13.1,-0.2,-14.7
-28.3,11.7,8.9
51.7,5.8,13.9
|
-0.2,-14.7
11.7,8.9

-67.9,48.0,-48.6,14.1,41.0
7.1,-15.1,59.2,-65.5,-34.7
|
48.0,-48.6
-15.1,59.2

18.5,1.3,49.6,-31.3,-17.3
-43.3,-3.3,-37.6,-9.5,-11.1
-12.9,1.4,39.7,-59.0,-37.1
9.6,-43.5,40.8,-23.2,-37.1
-45.4,19.5,-31.7,-23.9,-8.3
|
1.3,49.6
-3.3,-37.6

-4.0,-5.0,0.7
24.3,16.0,-28.3
49.0,8.3,-53.5
-29.4,-14.5,24.9
-8.9,3.9,-1.6
|
-5.0,0.7
16.0,-28.3

-2.5,3.8,-33.4,-66.1,24.8
17.5,0.0,23.8,49.6,-12.8
-6.2,2.1,-11.8,-20.2,7.5
|
3.8,-33.4
0.0,23.8

-63.8,35.2,-9.7,-12.6,-16.0
-31.8,37.8,-16.7,-41.4,1.4
10.4,-47.6,7.9,-13.4,64.5
29.0,-38.1,23.3,-9.0,38.6
|
35.2,-9.7
37.8,-16.7

55.9,-36.4,-3.7
61.0,-45.2,-22.0
-63.2,42.5,-15.9
48.3,16.2,43.4
|
-36.4,-3.7
-45.2,-22.0

-60.3,-54.7,53.8,37.2
-68.5,-63.2,45.8,42.4
-68.5,-63.2,45.8,42.4
-64.8,-58.4,51.3,40.1
|
-54.7,53.8
-63.2,45.8
---
-40.7,-46.5,-46.5,45.4,-39.0,-48.7,-42.7,-49.5,46.6
-40.4,-60.1,-43.9,40.0,-31.3,-58.4,-45.3,-6.5,43.6
-56.0,-43.6,-4.6,51.1,38.1,-58.6,-35.5,-41.3,45.3
2.0,28.4,45.9,29.1,59.8,-57.5,11.8,55.4,-28.7
-49.5,-35.0,47.9,50.6,-31.5,-46.6,-49.3,-34.6,43.1
-38.3,-31.8,-41.7,39.2,-44.3,-35.1,25.7,-45.4,32.7
-24.6,-45.0,-59.6,4.6,-47.2,-50.1,-39.9,-47.0,-0.1
|
-40.4,-60.1,-43.9,40.0,-31.3,-58.4,-45.3,-6.5,43.6
-40.7,-46.5,-46.5,45.4,-39.0,-48.7,-42.7,-49.5,46.6
-24.6,-45.0,-59.6,4.6,-47.2,-50.1,-39.9,-47.0,-0.1
-56.0,-43.6,-4.6,51.1,38.1,-58.6,-35.5,-41.3,45.3
-49.5,-35.0,47.9,50.6,-31.5,-46.6,-49.3,-34.6,43.1
-38.3,-31.8,-41.7,39.2,-44.3,-35.1,25.7,-45.4,32.7
2.0,28.4,45.9,29.1,59.8,-57.5,11.8,55.4,-28.7

9.5,9.0,24.0,-49.3,-11.9,21.9,7.0,0.0,14.9,11.0
-22.9,-13.4,-25.4,24.2,4.9,-7.3,-6.6,5.5,-1.4,-24.5
-7.6,0.0,-6.6,9.2,-1.8,2.9,5.0,-15.4,4.3,0.7
18.3,-0.6,28.2,-36.2,2.7,-9.0,14.5,21.7,-9.9,20.2
-2.5,-7.6,-3.9,-4.8,-3.3,12.9,1.6,-10.9,-14.1,-7.7
2.1,-17.9,-14.0,10.4,-7.0,-5.6,-15.9,-8.9,-22.1,-15.0
4.6,4.2,-3.0,23.6,3.7,-13.7,-7.1,10.2,3.0,-4.3
-0.6,-15.4,-17.8,28.0,-15.2,-9.2,-13.2,-20.0,-7.6,-19.8
-4.7,-4.3,-2.4,-17.5,0.7,8.8,-4.8,1.6,-3.9,-2.1
|
2.1,-17.9,-14.0,10.4,-7.0,-5.6,-15.9,-8.9,-22.1,-15.0
-0.6,-15.4,-17.8,28.0,-15.2,-9.2,-13.2,-20.0,-7.6,-19.8
-22.9,-13.4,-25.4,24.2,4.9,-7.3,-6.6,5.5,-1.4,-24.5
-2.5,-7.6,-3.9,-4.8,-3.3,12.9,1.6,-10.9,-14.1,-7.7
-4.7,-4.3,-2.4,-17.5,0.7,8.8,-4.8,1.6,-3.9,-2.1
18.3,-0.6,28.2,-36.2,2.7,-9.0,14.5,21.7,-9.9,20.2
-7.6,0.0,-6.6,9.2,-1.8,2.9,5.0,-15.4,4.3,0.7
4.6,4.2,-3.0,23.6,3.7,-13.7,-7.1,10.2,3.0,-4.3
9.5,9.0,24.0,-49.3,-11.9,21.9,7.0,0.0,14.9,11.0

-4.4,-5.5,1.7,-4.6,7.2,11.2,-2.4,-5.2,-3.6,-1.4,-2.3,-1.3,-3.6,-2.5,11.5
13.0,29.9,6.6,-25.7,27.0,-63.7,-0.1,32.3,27.6,32.9,3.1,-1.1,-2.2,-12.5,-29.7
2.5,3.5,-6.2,6.4,-2.8,9.3,-10.8,-6.0,-3.2,-1.1,0.4,5.3,-0.5,-0.9,6.8
|
-4.4,-5.5,1.7,-4.6,7.2,11.2,-2.4,-5.2,-3.6,-1.4,-2.3,-1.3,-3.6,-2.5,11.5
2.5,3.5,-6.2,6.4,-2.8,9.3,-10.8,-6.0,-3.2,-1.1,0.4,5.3,-0.5,-0.9,6.8
13.0,29.9,6.6,-25.7,27.0,-63.7,-0.1,32.3,27.6,32.9,3.1,-1.1,-2.2,-12.5,-29.7

39.0,41.5,29.5,-11.0,42.2,52.2,-23.7,-21.6,15.6,14.4,36.6,20.1,52.8
39.1,41.7,30.0,-11.3,42.6,52.0,-24.5,-21.8,15.0,15.1,37.2,19.6,52.8
38.8,41.4,30.0,-11.4,42.3,52.1,-24.1,-21.4,15.6,14.5,36.9,19.4,53.0
38.5,41.1,28.7,-11.0,41.6,52.4,-22.6,-21.2,16.7,14.0,35.8,20.7,52.7
|
38.5,41.1,28.7,-11.0,41.6,52.4,-22.6,-21.2,16.7,14.0,35.8,20.7,52.7
38.8,41.4,30.0,-11.4,42.3,52.1,-24.1,-21.4,15.6,14.5,36.9,19.4,53.0
39.0,41.5,29.5,-11.0,42.2,52.2,-23.7,-21.6,15.6,14.4,36.6,20.1,52.8
39.1,41.7,30.0,-11.3,42.6,52.0,-24.5,-21.8,15.0,15.1,37.2,19.6,52.8

55.0,58.4,57.8,55.4,57.7,57.7,58.4,23.5,59.7,57.4,53.6,57.7,47.8
56.8,59.1,58.3,58.0,58.0,57.5,59.1,27.6,60.8,57.2,55.4,58.3,50.5
49.6,40.3,39.7,51.0,39.5,39.0,40.3,32.6,41.8,37.9,50.6,42.3,46.7
2.8,11.7,10.6,4.1,10.4,10.2,11.7,-21.9,13.9,10.7,1.2,8.6,-6.8
|
2.8,11.7,10.6,4.1,10.4,10.2,11.7,-21.9,13.9,10.7,1.2,8.6,-6.8
49.6,40.3,39.7,51.0,39.5,39.0,40.3,32.6,41.8,37.9,50.6,42.3,46.7
55.0,58.4,57.8,55.4,57.7,57.7,58.4,23.5,59.7,57.4,53.6,57.7,47.8
56.8,59.1,58.3,58.0,58.0,57.5,59.1,27.6,60.8,57.2,55.4,58.3,50.5

2.9,32.6,9.7
-3.5,32.9,-12.6
-29.3,46.8,8.0
19.3,54.3,-0.6
8.8,18.1,-21.2
25.0,12.0,4.2
-28.0,34.2,-20.1
7.1,49.7,-6.8
-13.5,28.8,-4.3
|
25.0,12.0,4.2
8.8,18.1,-21.2
-13.5,28.8,-4.3
2.9,32.6,9.7
-3.5,32.9,-12.6
-28.0,34.2,-20.1
-29.3,46.8,8.0
7.1,49.7,-6.8
19.3,54.3,-0.6

46.7,-3.6,25.6,-50.4,56.1
21.3,-47.7,28.2,9.8,12.3
-12.6,34.4,59.2,39.2,-19.5
-51.7,50.2,32.1,51.5,-54.6
-25.1,46.7,13.7,42.4,-33.3
-38.8,44.2,-52.5,-57.8,27.2
25.8,-57.0,30.2,30.5,29.1
19.7,-44.2,53.5,51.3,-7.1
-34.4,46.6,-37.7,-46.3,12.6
-52.2,-43.8,-15.7,-18.5,-47.5
14.7,-36.5,32.5,30.2,-32.6
35.4,33.8,44.4,51.3,40.5
|
25.8,-57.0,30.2,30.5,29.1
21.3,-47.7,28.2,9.8,12.3
19.7,-44.2,53.5,51.3,-7.1
-52.2,-43.8,-15.7,-18.5,-47.5
14.7,-36.5,32.5,30.2,-32.6
46.7,-3.6,25.6,-50.4,56.1
35.4,33.8,44.4,51.3,40.5
-12.6,34.4,59.2,39.2,-19.5
-38.8,44.2,-52.5,-57.8,27.2
-34.4,46.6,-37.7,-46.3,12.6
-25.1,46.7,13.7,42.4,-33.3
-51.7,50.2,32.1,51.5,-54.6
